128 stands for zero in the data rows.
Some points, each followed by its number:
98,205,106,155,79,100,118,179,167,157,170,136,156,65 0
97,181,123,113,110,58,105,183,180,118,185,121,163,61 1
142,99,190,130,185,177,118,87,59,141,100,110,84,121 2
158,116,155,162,130,142,121,156,126,150,75,119,73,176 3
169,96,154,139,152,139,141,127,144,98,111,63,158,123 4
123,128,92,88,104,112,89,119,123,156,126,164,140,145 5
137,105,186,114,183,180,109,88,52,138,89,111,96,122 6
132,106,96,205,87,188,184,166,169,85,151,110,189,174 7
140,137,101,71,121,100,97,108,115,157,132,157,139,157 8
147,121,145,105,165,131,102,149,109,140,69,112,61,163 9
182,104,187,124,171,166,111,101,76,136,76,97,67,156 10
148,105,187,118,155,169,121,90,65,108,108,84,86,102 11
150,104,195,124,174,173,120,82,60,106,102,93,83,107 12
105,58,83,110,136,109,172,81,112,83,133,208,121,163 13
112,174,61,57,85,69,81,88,138,170,157,197,149,90 14
117,85,75,139,126,125,168,113,128,104,123,184,111,196 15
96,117,103,195,74,140,171,156,167,104,159,110,182,122 16
66,161,121,103,75,70,143,193,174,109,188,144,149,93 17
78,166,140,109,106,78,108,183,179,110,171,118,136,64 18
83,168,75,141,51,106,144,194,188,141,194,145,196,119 19
75,165,68,143,57,113,154,186,190,148,192,143,181,120 20
80,124,113,195,81,144,187,157,164,91,155,105,185,129 21
169,85,188,142,186,170,125,73,81,133,79,101,76,129 22
102,145,142,117,108,130,76,97,105,166,131,124,116,73 23
172,119,144,119,161,114,105,117,106,137,75,118,86,147 24
161,127,143,133,136,141,131,126,112,150,83,112,70,174 25
175,107,150,153,122,168,131,153,120,143,89,125,94,155 26
154,138,124,149,133,120,95,153,149,171,98,119,80,160 27
68,185,122,140,71,100,119,168,161,150,166,134,137,52 28
175,115,157,158,131,178,140,144,89,125,63,119,79,159 29
125,128,170,121,170,177,86,77,61,172,109,107,116,95 30
102,205,126,107,102,71,109,190,185,130,194,101,161,77 31
125,77,91,134,122,112,182,98,115,107,123,199,110,192 32
137,130,187,101,157,135,98,95,66,122,132,91,112,73 33
148,93,179,130,166,153,119,89,61,107,110,97,90,95 34
82,165,87,101,131,96,73,81,115,194,125,173,123,134 35
156,142,113,160,129,130,94,160,147,158,103,108,77,154 36
163,105,164,143,172,153,121,124,122,71,107,68,160,126 37
118,169,65,59,105,74,60,100,116,180,154,198,151,86 38
80,187,85,154,53,115,140,209,188,138,200,142,192,93 39
152,80,198,129,187,171,123,90,72,104,108,106,74,123 40
187,95,195,125,176,157,111,83,60,122,75,85,75,144 41
121,66,80,110,121,124,195,87,114,94,138,187,119,162 42
143,165,151,102,170,162,65,90,88,207,115,124,154,66 43
118,127,105,146,116,148,140,161,138,169,104,129,84,175 44
117,137,96,159,110,133,135,156,128,148,88,131,99,165 45
83,175,98,145,123,136,82,92,108,225,109,140,109,129 46
157,135,153,123,149,133,118,124,106,152,79,116,92,165 47
165,121,140,122,156,148,125,133,90,155,75,98,78,161 48
143,125,145,121,162,129,126,123,95,131,74,109,93,174 49
193,86,188,121,184,193,132,120,111,77,118,73,136,140 50
94,102,66,121,135,121,159,106,144,96,152,173,178,152 51
177,138,161,129,159,166,120,116,84,157,73,86,98,173 52
142,188,150,117,165,147,44,98,106,201,144,125,164,68 53
74,159,66,70,79,87,80,112,133,175,162,209,143,77 54
133,141,174,111,165,175,66,91,60,163,123,115,131,85 55
196,100,187,164,171,191,138,142,96,114,67,116,88,177 56
188,103,182,134,173,141,131,96,81,147,80,89,78,169 57
172,109,157,158,128,154,129,176,113,157,103,112,74,147 58
73,182,118,141,87,98,113,180,159,140,186,130,160,58 59
118,98,102,176,135,184,190,124,174,83,139,134,187,166 60
121,161,60,67,95,92,65,82,143,173,156,196,144,71 61
161,101,180,129,180,160,128,79,77,124,79,93,74,147 62
170,138,146,124,154,130,121,137,102,166,72,112,88,165 63
99,143,157,123,112,124,105,104,117,144,146,126,117,46 64
195,115,172,104,178,145,110,109,81,130,83,100,79,170 65
132,134,72,81,105,112,94,106,124,160,132,160,149,144 66
143,167,178,106,153,164,74,63,81,189,128,129,135,66 67
145,134,128,150,127,126,100,164,147,161,79,118,75,157 68
182,91,175,123,181,157,144,121,134,56,107,86,147,122 69
125,107,101,187,101,189,198,154,187,74,135,114,185,159 70
86,168,65,74,100,90,81,98,128,178,168,197,138,97 71
119,79,86,170,135,196,189,140,168,75,136,135,176,158 72
112,69,101,151,130,126,179,95,125,97,138,189,122,184 73
90,193,94,139,129,139,83,104,129,222,115,144,114,145 74
125,79,95,126,124,121,188,96,127,97,129,191,117,180 75
153,136,150,124,134,107,102,134,110,136,76,96,80,165 76
142,166,86,63,101,84,38,54,101,209,135,181,119,103 77
194,75,219,93,217,125,108,63,64,86,87,96,71,132 78
163,193,140,118,173,142,65,99,124,206,159,133,170,53 79
103,195,111,127,89,100,82,180,186,175,162,125,155,74 80
131,116,193,106,159,153,114,79,75,118,111,90,112,86 81
168,132,142,120,145,142,128,117,109,149,76,119,85,166 82
168,116,149,163,137,163,138,168,113,147,76,122,79,181 83
124,147,170,112,170,166,63,77,86,172,121,116,121,69 84
140,122,202,126,166,190,91,82,59,153,111,109,99,102 85
164,92,200,124,185,175,113,77,68,124,97,110,71,133 86
78,169,145,138,96,120,105,142,127,142,167,118,133,61 87
50,166,99,111,79,65,133,203,167,120,194,152,146,77 88
74,85,87,76,122,75,146,46,89,90,123,183,124,149 89
160,174,75,77,113,84,58,97,142,198,169,206,153,105 90
143,126,99,92,107,111,80,126,115,140,134,148,141,150 91
133,100,108,196,97,189,184,181,176,81,140,115,172,157 92
82,181,85,102,129,108,90,86,121,216,126,150,132,133 93
135,103,107,204,115,175,189,162,169,92,150,114,187,159 94
80,170,98,146,70,113,148,196,195,145,194,117,196,114 95
173,114,166,143,156,172,147,150,111,143,71,123,78,155 96
88,163,64,75,85,72,74,100,128,160,175,215,150,97 97
140,130,121,141,124,126,99,165,130,176,97,110,72,156 98
76,192,74,130,55,121,127,176,181,150,198,148,192,101 99
138,110,119,186,91,166,183,168,178,83,154,126,191,156 100
205,66,193,127,182,179,150,110,95,82,67,73,107,160 101
60,177,129,124,77,102,107,165,152,143,189,129,138,58 102
95,163,134,130,96,113,93,139,125,143,166,122,131,45 103
144,134,142,129,160,116,95,149,117,127,76,102,67,159 104
144,115,142,118,160,106,107,112,109,137,75,118,68,162 105
108,54,98,127,135,111,179,89,103,86,148,206,126,186 106
167,89,189,137,174,176,137,125,135,78,120,50,155,122 107
183,91,181,113,179,148,116,98,62,145,84,90,58,153 108
202,103,185,114,177,141,113,98,80,131,85,106,76,162 109
103,67,96,116,130,103,182,90,109,83,124,213,129,165 110
128,131,91,177,102,182,187,167,191,82,139,101,180,166 111
163,104,145,43,129,68,116,67,80,100,110,158,92,141 112
60,66,99,88,129,93,144,78,97,94,118,182,121,159 113
171,95,163,135,167,153,138,133,121,75,104,52,159,127 114
194,68,198,127,182,195,147,105,89,79,78,96,111,170 115
139,101,152,120,189,130,132,113,98,120,83,107,75,162 116
133,143,78,84,115,99,88,100,128,156,136,154,161,146 117
71,175,102,100,77,54,127,175,164,115,194,137,150,75 118
173,101,174,149,169,147,140,117,132,81,117,81,164,136 119
87,74,79,100,125,99,175,76,102,99,131,194,111,161 120
54,181,124,109,103,56,125,199,184,94,177,109,148,72 121
84,163,104,151,70,107,139,187,203,120,163,128,197,101 122
74,194,118,86,76,58,138,193,176,101,186,121,162,64 123
93,155,68,66,92,70,82,106,131,168,152,200,150,78 124
113,86,92,130,136,114,181,106,115,108,113,202,118,195 125
85,198,108,139,52,90,115,174,177,152,183,130,183,65 126
165,96,187,151,165,178,126,82,82,140,85,83,70,130 127
95,139,159,132,106,118,93,95,113,157,165,130,113,57 128
141,140,120,139,140,123,95,167,134,170,88,107,78,159 129
104,71,78,121,119,109,186,84,107,71,127,194,121,160 130
160,102,159,145,160,146,118,132,127,88,117,67,162,129 131
107,173,149,95,138,78,87,155,158,105,157,112,121,51 132
118,116,95,187,107,193,190,170,178,82,139,92,186,168 133
184,88,162,140,158,135,133,136,145,75,118,87,156,128 134
130,122,214,120,177,146,121,73,62,114,116,93,83,98 135
Which two points above are nearest to each new point? Their numbers follow each, nearest first.
179,103,136,119,170,134,120,104,93,136,88,110,79,154 24 48
149,134,139,137,149,134,112,125,102,156,69,114,88,171 47 63
77,205,108,128,57,100,119,188,192,160,188,121,164,65 126 0
135,141,78,84,106,80,96,104,126,151,149,138,152,148 117 66
145,183,152,111,154,146,67,80,98,206,145,130,167,71 53 43
132,134,178,143,174,174,85,68,65,167,126,107,96,94 30 85
165,105,171,155,140,185,135,150,100,159,85,132,72,163 96 83
138,98,161,134,192,118,122,122,107,111,70,103,63,158 116 105
127,84,99,162,140,177,180,124,157,90,138,144,189,190 60 72
122,139,115,156,114,149,128,188,138,165,90,122,87,178 44 45
125,80,78,129,126,111,169,95,110,105,132,194,110,180 32 75
108,161,158,118,141,82,100,170,158,100,155,112,136,65 132 18
121,99,113,55,98,65,83,81,93,112,124,169,91,126 112 8
211,93,202,83,208,132,122,74,52,88,88,94,85,135 78 41
124,147,185,97,151,117,99,109,107,132,115,89,112,49 33 81
181,124,141,127,141,130,129,120,107,149,75,108,94,165 82 47
113,112,76,139,143,143,176,106,142,85,146,156,185,166 51 60
131,119,132,162,130,115,160,152,160,55,151,113,162,130 100 134
141,167,97,69,115,85,48,76,98,198,140,167,116,112 77 38
79,63,96,92,120,81,172,73,111,84,123,200,114,150 120 113
138,196,135,112,139,156,54,86,129,212,137,128,162,73 53 79
77,79,96,88,120,86,139,68,93,106,112,179,89,162 113 89
180,100,180,140,174,161,99,104,77,150,95,92,70,163 10 108
143,142,127,149,151,140,100,162,131,162,81,110,85,158 129 68
122,166,67,68,108,86,65,106,131,204,153,183,159,98 38 90
137,77,85,151,123,132,164,119,135,116,125,174,117,177 15 73
123,125,191,123,147,133,105,107,69,128,120,93,104,77 33 81
93,105,78,125,130,121,175,107,139,100,155,148,181,160 51 73
164,163,74,78,116,89,51,89,147,208,142,194,148,103 90 38
74,190,66,132,66,109,134,188,171,156,198,165,179,100 99 20
81,200,76,95,126,123,75,82,102,224,109,158,124,133 93 35
147,99,125,156,143,101,153,153,184,49,147,83,176,130 134 4
112,102,113,51,115,68,93,76,80,98,123,171,84,134 112 89
120,76,75,145,130,114,169,122,120,104,127,195,125,180 15 32
93,210,112,145,73,95,120,157,183,185,166,122,161,67 0 126
192,93,202,78,204,134,124,79,57,87,74,90,79,118 78 41
81,78,73,89,128,96,155,75,93,88,122,191,113,160 120 113
176,123,184,135,170,167,114,98,71,130,73,96,74,145 10 62
148,105,128,158,120,90,176,171,166,52,156,93,189,116 100 16
206,105,208,69,197,123,108,70,56,81,94,98,96,132 78 41
208,89,201,77,201,124,122,78,54,98,82,103,81,137 78 109
103,106,74,141,124,153,183,101,151,96,162,163,194,170 51 60
148,187,76,79,118,75,60,77,144,226,155,192,165,103 90 38
141,144,101,61,113,98,33,71,103,189,143,171,113,107 77 38
97,200,109,122,86,105,102,161,185,174,166,126,173,67 80 0
104,167,156,118,117,89,95,164,172,118,143,90,138,51 132 18
190,83,184,143,189,194,134,113,112,68,98,40,132,136 50 107
71,176,96,126,124,134,92,97,113,234,100,152,115,130 46 74
103,185,112,113,80,82,103,185,170,164,177,132,155,65 80 0
122,138,174,104,152,129,99,98,96,131,124,93,121,70 33 81
66,163,110,110,92,55,122,198,180,105,182,116,157,82 121 118
133,101,116,156,141,92,153,161,181,51,146,91,171,114 134 4
159,112,158,123,187,134,129,104,105,134,73,106,75,158 116 49
172,114,179,139,166,164,105,126,83,136,69,107,65,167 10 65
89,223,109,135,63,87,118,182,184,150,193,122,172,51 126 0
176,111,175,118,178,151,108,98,75,148,73,94,84,150 10 108
114,99,89,151,136,168,186,111,164,72,154,142,200,173 60 72
98,179,142,119,141,77,85,178,167,125,158,106,122,52 132 18
97,143,89,165,89,107,162,195,192,103,180,115,198,115 122 95
105,202,102,127,77,98,102,170,183,176,184,126,168,80 80 0
169,97,163,142,140,197,150,146,94,117,79,113,93,153 29 96
102,107,67,141,132,143,175,107,150,79,149,162,196,172 51 60
185,90,217,80,201,132,115,73,55,86,89,95,81,134 78 41
165,112,184,133,161,152,139,115,91,150,77,101,69,171 57 10
120,128,110,162,111,135,135,153,154,168,105,141,92,183 44 45
103,90,83,152,139,154,190,115,159,95,143,155,185,170 60 72
137,105,130,176,129,98,171,158,178,30,166,86,174,147 100 94
93,200,102,148,88,105,112,170,184,169,175,134,153,57 0 80
184,103,190,124,168,162,112,101,88,158,86,90,77,153 10 57
176,100,131,55,145,70,96,69,85,108,109,159,90,158 112 8
166,88,178,113,174,177,114,101,78,135,70,89,64,139 10 62
118,99,86,146,125,118,172,116,125,99,118,191,115,179 15 125
123,98,114,68,101,87,89,75,79,108,114,165,87,119 112 89
157,125,150,168,142,166,122,158,112,147,86,118,74,181 83 3
101,113,105,193,73,136,177,164,160,92,165,102,190,117 16 21
193,74,217,66,196,116,111,80,61,83,92,101,78,128 78 41
119,115,97,190,87,160,179,151,165,102,155,107,184,134 16 21
70,183,71,144,65,125,152,189,204,165,202,141,186,111 20 19
177,106,147,45,131,66,109,61,78,98,101,155,84,145 112 24
143,91,121,154,134,107,164,149,193,60,138,100,174,115 134 4
83,82,84,107,116,85,165,72,90,94,122,187,113,146 120 89
106,91,82,172,140,171,200,122,151,91,160,142,190,168 60 72
